In the rows, 128 means zero.
A single turn carries every row of the set below to another of its rows. Some are shown first; where does it send the rows asked next?
j353: [145 139 152 124 130 141 120 134 109  96  92 171 154 101 121  98 127]
j265: [117 151 130 143 136 135 118 104 108 132 121 141 129 132 125 114 143]
j758: [127 144 110 141 131 134 116 120 106 133 126 138 124 132 115 108 141]
j141: [124  95 120 115 116 142 119 118  97 102 113 154 144 120 149 118 142]
j432: [133 132 127 153 151 127 134 105 104  92 120 128 153 144 138 106 147]
j146: [122 146 139 129 160 132 118 125 115  86 151 153 135 122 133 113 133]
j450: [115  96 126 144 126 117 125 128  99  89 110 157 134 117 110 110 112]
j264: [141 135 109 149 130 131 122 143  95  93 114 138 144 113 117  83 146]
j170: [125 151 149 138 152 131 103 126 125  87 138 162 136 117 127 100 139]
j549: [124 112 134 124 132 105 120 102 127  77  99 162 151 120 123 113 145]
j831: [126 135 107 120 139 134 130 125 127 114 121 152 147 123  97  80 146]
j805: [126 102 128 103 147 116 125 125 126 120 115 132 141 136 114 119 125]
j148: [130 150 146 134 138 116 148 137 133 120 109 151 149 124 126 118 124]
j147: [100 127 119 121 103 118 127 143 119  97 120 157 147 109 113 115 140]
j955: [100 114 132 143 136 122  95 124 116 120 118 130 132 128 125 103 150]
j447: [126 150 125 125 142 129 128 145  90 114 127 158 127 107 143 119 125]
j729: [120  94 130 117 133 111 127 149 116 104 104 137 149 130 111 126 140]
j771: [142 126 128 131 145 144 122 117 135 111 121 143 148 134 117 126 103]
j189: [161 136 128 111 129 126 138 130  99 110  99 136 155 126 137  95 140]
j902: [107 102 156 107 140 129 122 141  99  91 114 151 151 123 125 117 156]
j361: [101 117 161 105 152 136 110 128 121  93 131 150 146 119 118 103 139]
j572: [106 102 144 142 130 117 107 132 108 104  95 142 146 128 119 113 160]
j9: [112 117 135 114 121 106 136 121  86  82 127 137 151 136 131 107 130]
j752: [140 129 109 153 131 131 110 139  92  82 113 146 144 111 117  91 141]
j919: [125 120 118 108 152 118 128 110 114 105  93 153 161 146 135 127 132]
j557: [136 127 123 112 131 152 114 133 126 113 127 145 165 130 142  82 137]
j518: [ 96 139 137 125 147 130 114 141 125  90 107 177 158 117 120 116 130]
j590: [100 121  98 139 139 135 109 136  92 110 113 150 142 131 136 117 144]
j611: [110 121 162 129 113 113 122 121 101 110  99 162 144 121 138 110 124]
j239: [131 133 128 136 149 149 124  91  87 103  97 148 147 126 120 112 127]
j706: [148 137 151 133 139 139 123 135 113  91  95 165 152 101 119  86 133]
j665: [143 123 127 129 155 125 110 121 133 111 114 167 137 117 138  79 148]
j789: [152 127 134 108 146 149 123 114 125 107 122 144 154 139 123 118 113]
j346: [122 122 134 146 149 165 136 138 100 104 128 158 137 111 123 111 125]
j660: [156 142 120 110 125 113 136 128  93 105 103 137 156 129 133 103 142]
j768: [131 153 130 143 138 115 117 131 126  83 113 138 166 127 124 114 110]

j264 turns into j189
j557 turns into j665
Where do these go?
j572 turns into j729
j660 turns into j353
j146 turns into j265
j170 turns into j758
j9 turns into j611
j518 turns into j590
j148 turns into j346
j147 turns into j141
j955 turns into j805
j447 turns into j239

A single turn carries every row of the set below to another of its rows. Some are shown first; where does it send the rows asked next?
j166: [124 114 135 130 140 110 106 144 129 119 121 106 132 148 108 137 134 148
 129 127 119 118 134 163 128 129 118 111 122 110 139 141 156 127 129 129
 131 145 138 111 131 142 117  96 137]
j699: [140 139 146 135 100 139 111 140 135 107 112 133 160 111 121 145 133 128
 112 131 128 136 145 111 130 146 119 139 117 135 135 120 121  94 106  97
 142 130 129 124 114 126 130 147 127]
j662: [114 120 133 110 127 116 156 129 128 135 111 107 107 123 129 141 124 132
 134 144 140 145 142 139 132 131 154 116 101 135 133 136 131 100 145 131
 113 137 158 132 112 103 110 133 163]
j810: [103 128 120 109 134 122 133 114 106 126 124 128 126 104 154 124 137 117
 117 143 119 130 126 110 110 138 161 124 126 155 138 135 123 118 140 136
 129 134 145 137 108  84 134 126 152]
j168: [107 118 134 118 122 110 148 119 116 133 119  96 114 115 124 133 128 125
 138 148 136 144 134 124 117 146 156 116  98 135 126 131 140 113 149 136
 115 131 158 117 107 100 117 130 160]
j384: [113 136 118 130 129 123 134 129 141 111 146 154 144 122 148 160 138 142
 111 132 117 129 148 126 134 125 135 120 135 119 151 109 132 115 111 120
 156 145 123 120 137 128 124 139 134]
j126: [109 131 134 128 113 152 127 106 133 140 107 129 129 111 139 106 151 138
 135 136 130 116 131 115 114 142 160 130 130 162 122 127 114 135 122 139
 125 132 148 129 129 104 145 143 156]
j59: [120 123 117 107 115 115 137 123  96 121 119 125 116 108 150 126 116 113
 110 145 117 131 126 117 125 139 166 133 128 154 134 134 123 115 137 130
 124 128 140 140 107  91 119 133 146]
j837: [121 119 130 134 129 109 128 134 121 111 142 101 132 142 118 137 132 143
 144 119 114 110 120 136 123 128 123 108 131  98 121 139 159 140 130 120
 116 148 138 121 143 133 106 119 132]
j298: [120 132 127 138 137 108 135 133 152 111 127 114 149 127 118 139 156 147
 106 140 142 128 135 140 133 139 120 118 143 115 155 129 128 121 141 119
 142 158 122 113 141 141 129 110 137]
j820: [125 130 134 122 130 133 141 113 128 149  95 117 124 135 110 121 127 139
 137 131 141 125 132 118 132 138 147 126  95 145 116 118 141 139 136 149
 111 136 162 115 119 105 136 144 159]
j348: [129 124 134 119 131 139 145 110 137 151  93 126 110 138 114 116 124 142
 124 134 140 126 133 138 143 123 152 125 115 142 121 120 133 147 134 151
 116 135 153 123 129 112 136 143 157]
j904: [107 127 115 126 121 109 143 103 111 134 117 108 132 112 129 108 131 131
 124 139 130 110 138 119 126 159 168 131 122 156 138 114 138 134 146 143
 132 137 154 108 117 114 127 140 152]
j113: [151 118 139 129 122 116 101 134 117 114 102 109 143 128 104 118 121 128
 113 117 120 116 112 117 127 135 102 121 134 118 116 145 152 144 123 116
 113 140 129 117 125 118 130 113 117]
j984: [133 141 127 135 135 125 135 135 145 117 117 140 164 120 126 162 144 129
  94 129 134 139 139 121 138 136 123 126 128 123 161 116 124 102 128 119
 152 137 119 125 117 128 139 132 129]
j301: [139 109 134 128 113 128 118 145 113 121 124 118 129 141 108 131 106 136
 136 104 103 117 119 119 128 135 117 119 114 108 100 137 154 140 111 119
 117 128 129 122 135 120 116 130 123]
j396: [119 123 129 111 114 133 137 125 123 144 108 127  90 110 136 115 141 122
 128 136 131 135 116 137 129 132 140 112 121 143 124 151 105 130 133 137
 101 133 134 142 134  95 131 120 151]
j460: [115 123 127 113 121 137 140 135 128 151 110 130 102 112 128 121 140 130
 130 134 133 141 121 115 124 145 138 116  99 151 119 141 108 125 136 141
 111 128 136 126 129  89 140 123 157]
j466: [120 132 135 116 110 147 125 110 116 132 103 120 128 114 138  99 136 133
 134 129 120 104 131 128 122 133 161 133 145 162 128 134 116 138 123 134
 123 131 156 140 123 109 128 153 148]
j678: [119 138 137 133 109 147 128 139 133 120 135 158 150 112 144 144 139 135
 126 113 117 120 148 117 137 138 129 119 111 122 143 119 120 100  95 104
 139 124 122 131 130 121 123 147 127]
j511: [142 137 144 135 101 137  85 152 109 127 107 139 136 121 124 129 138 125
 130 111 118 107 117 131 138 140 112 125 108 129 128 133 132 119  98 115
 113 113 121 126 121 124 128 114 118]
j720: [109 125 115 142 132 106 142 123 133 113 150 119 136 131 134 153 144 138
 123 132 122 119 128 141 130 128 136 108 146  97 146 118 147 137 131 131
 140 147 121 117 142 139 119 120 131]
j89: [130 114 146 132 138 118 117 127 135 107 120  92 141 135 105 135 142 139
 118 130 121 133 124 143 111 126 112 108 147 103 130 151 145 134 141 121
 134 146 135 121 133 129 129 111 132]
j564: [131 141 133 130 106 140  97 158 119 115 120 147 152 119 135 143 140 133
 122 121 111 115 139 131 132 147 126 137 117 146 146 124 118  99 100 114
 148 117 125 127 117 132 126 132 127]
j424: [141 112 145 132 115 128  88 147 119 128 104 116 124 137 107 134 124 135
 127 120 116 122 116 146 127 129 114 114 120 112 117 137 154 140 109 132
 119 121 128 113 123 129 129 105 123]
j349: [120 133 119 139 120 121 111 143 132 111 122 142 153 128 142 168 139 131
 110 140 122 127 140 137 132 140 145 137 131 130 159 107 133 102 113 124
 157 130 119 125 113 145 132 119 131]
j20: [147 127 145 135  99 130 110 152 112 118 111 116 150 108 105 117 131 124
 116 112 119 119 124 112 133 158 106 125 116 128 125 142 120 113 118 105
 123 109 118 116 121 119 124 129 115]
j97: [135 118 133 137  91 141 119 143 121 130 121 142 134 119 125 131 116 126
 130 105 117 117 128 107 139 147 121 122 101 117 114 122 131 119  92 107
 114 117 112 125 133 118 125 134 117]
j262: [114 130 122 142 141 107 125 134 135 115 127 120 150 140 130 151 147 135
 118 134 130 115 135 157 135 135 139 118 127 108 164 120 148 112 131 127
 139 142 123 120 122 150 125  97 137]
j226: [115 127 119 130 111 113 155 104 114 136 108 106 131 117 125 115 125 124
 125 137 138 109 144 133 143 154 171 137 118 147 142 109 130 121 143 135
 126 130 151 122 113 126 120 150 152]

j396 turns into j466
j298 turns into j89
Where do these go?
j126 turns into j810
j166 turns into j424
j301 turns into j97

A single turn carries every row of the set below to another of its rows. Some are shown first; where does it send the rows asked next?
j895: [123 119 136 141 111  96 144 100 154 126 141 145 119 137]
j368: [140  95 138 148 129 104 155 168 116 127 155 117  94 141]
j539: [120  76 141 167 113  98 145 160 130 140 138 138 111 144]
j793: [147 125 131 133 123  87 152 106 145 126 154 137 110 137]
j343: [131  89 124 170 107 115 148 161 135 126 142 128  75 126]
j307: [125 125 131 132 122  93 143 104 148 121 162 130 119 144]
j613: [129 134 130 138 112 103 148  98 150 127 156 132 102 135]
j881: [101  92 133 158 115 105 141 159 125 117 158 108  96 148]
j786: [140  98 137 151 123 110 154 166 116 129 165 113  94 142]
j160: [125 122 116 141 121  85 138 109 158 124 148 141 107 131]
j412: [146 101 133 156 123 108 157 165 120 132 165 114  93 140]
j701: [130 127 118 144 120  84 139 108 157 127 148 137 102 124]
j592: [119  79 149 159 113 103 150 160 122 132 131 137 107 143]
j624: [133 130 134 140 106  98 151  97 148 120 153 131 107 136]
j515: [136  99 124 174 108 111 150 160 135 133 141 127  77 122]
j921: [103  84 131 164 112 111 137 156 132 119 159 114  92 148]
j819: [123  98 156 167  98 131 157 145 124 129 150 117 100 145]
j927: [145 123 130 133 126  90 150 110 148 130 147 144 113 133]
j31: [134  95 121 173 106 103 150 163 136 134 140 129  81 125]
j106: [126 118 138 142 115  91 143 101 152 131 140 147 119 132]
j990: [128 101 152 164  94 127 161 148 121 127 154 114  99 144]
j381: [128 115 134 142 112  85 144 102 152 128 141 147 116 138]
j389: [121 121 130 137 117  87 140 101 150 120 159 131 116 144]
j731: [ 99  89 132 171 111 108 134 153 135 126 157 113  98 147]
j711: [131  97 122 168 106 110 150 163 131 130 141 126  77 124]
j17: [134 123 116 142 117  81 144 107 156 125 148 140 102 130]
j28: [124 101 151 161  95 125 161 151 119 121 141 118  90 138]
j528: [141  90 135 152 127 113 153 164 120 127 165 115  91 143]
j779: [126  91 152 162  98 132 156 148 123 123 148 121  93 143]
j822: [129 125 118 140 124  86 140 107 155 134 150 142 102 131]
j502: [ 99  89 130 163 110 107 136 159 128 122 157 113  96 146]
j860: [143 101 136 156 128 112 153 163 120 132 167 110  93 142]
j898: [144 127 131 133 123  94 150 105 146 135 151 141 108 134]
j387: [121  98 153 162  94 128 157 150 120 126 148 119  97 142]
j110: [124  77 143 161 116 102 147 163 125 140 136 139 104 140]
j657: [100  91 134 168 105 108 140 154 132 124 160 111 102 150]
j205: [136 134 128 139 110 102 151 102 151 121 152 134 104 130]
j579: [145 126 134 133 128  90 149 108 145 131 153 138 114 131]
j438: [119 122 133 135 122  93 140 100 148 130 159 134 116 145]
j566: [126  72 144 161 117 107 146 160 126 134 138 138 104 144]
j565: [122 119 132 142 114  93 142 100 154 135 141 148 112 136]
j878: [132 133 134 142 108 102 149  98 149 123 151 132 107 129]
j386: [122  97 121 167 107 104 148 163 133 123 136 124  75 125]
j321: [119 124 131 137 124  88 138 104 149 124 161 128 118 139]
j150: [126  77 143 166 121 100 144 160 130 143 138 139 107 142]

j731 turns into j515
j779 turns into j566
j307 turns into j160
Where do these go?
j28 turns into j592
j579 turns into j321
j624 turns into j381
j31 turns into j990
j110 turns into j786
j565 turns into j898

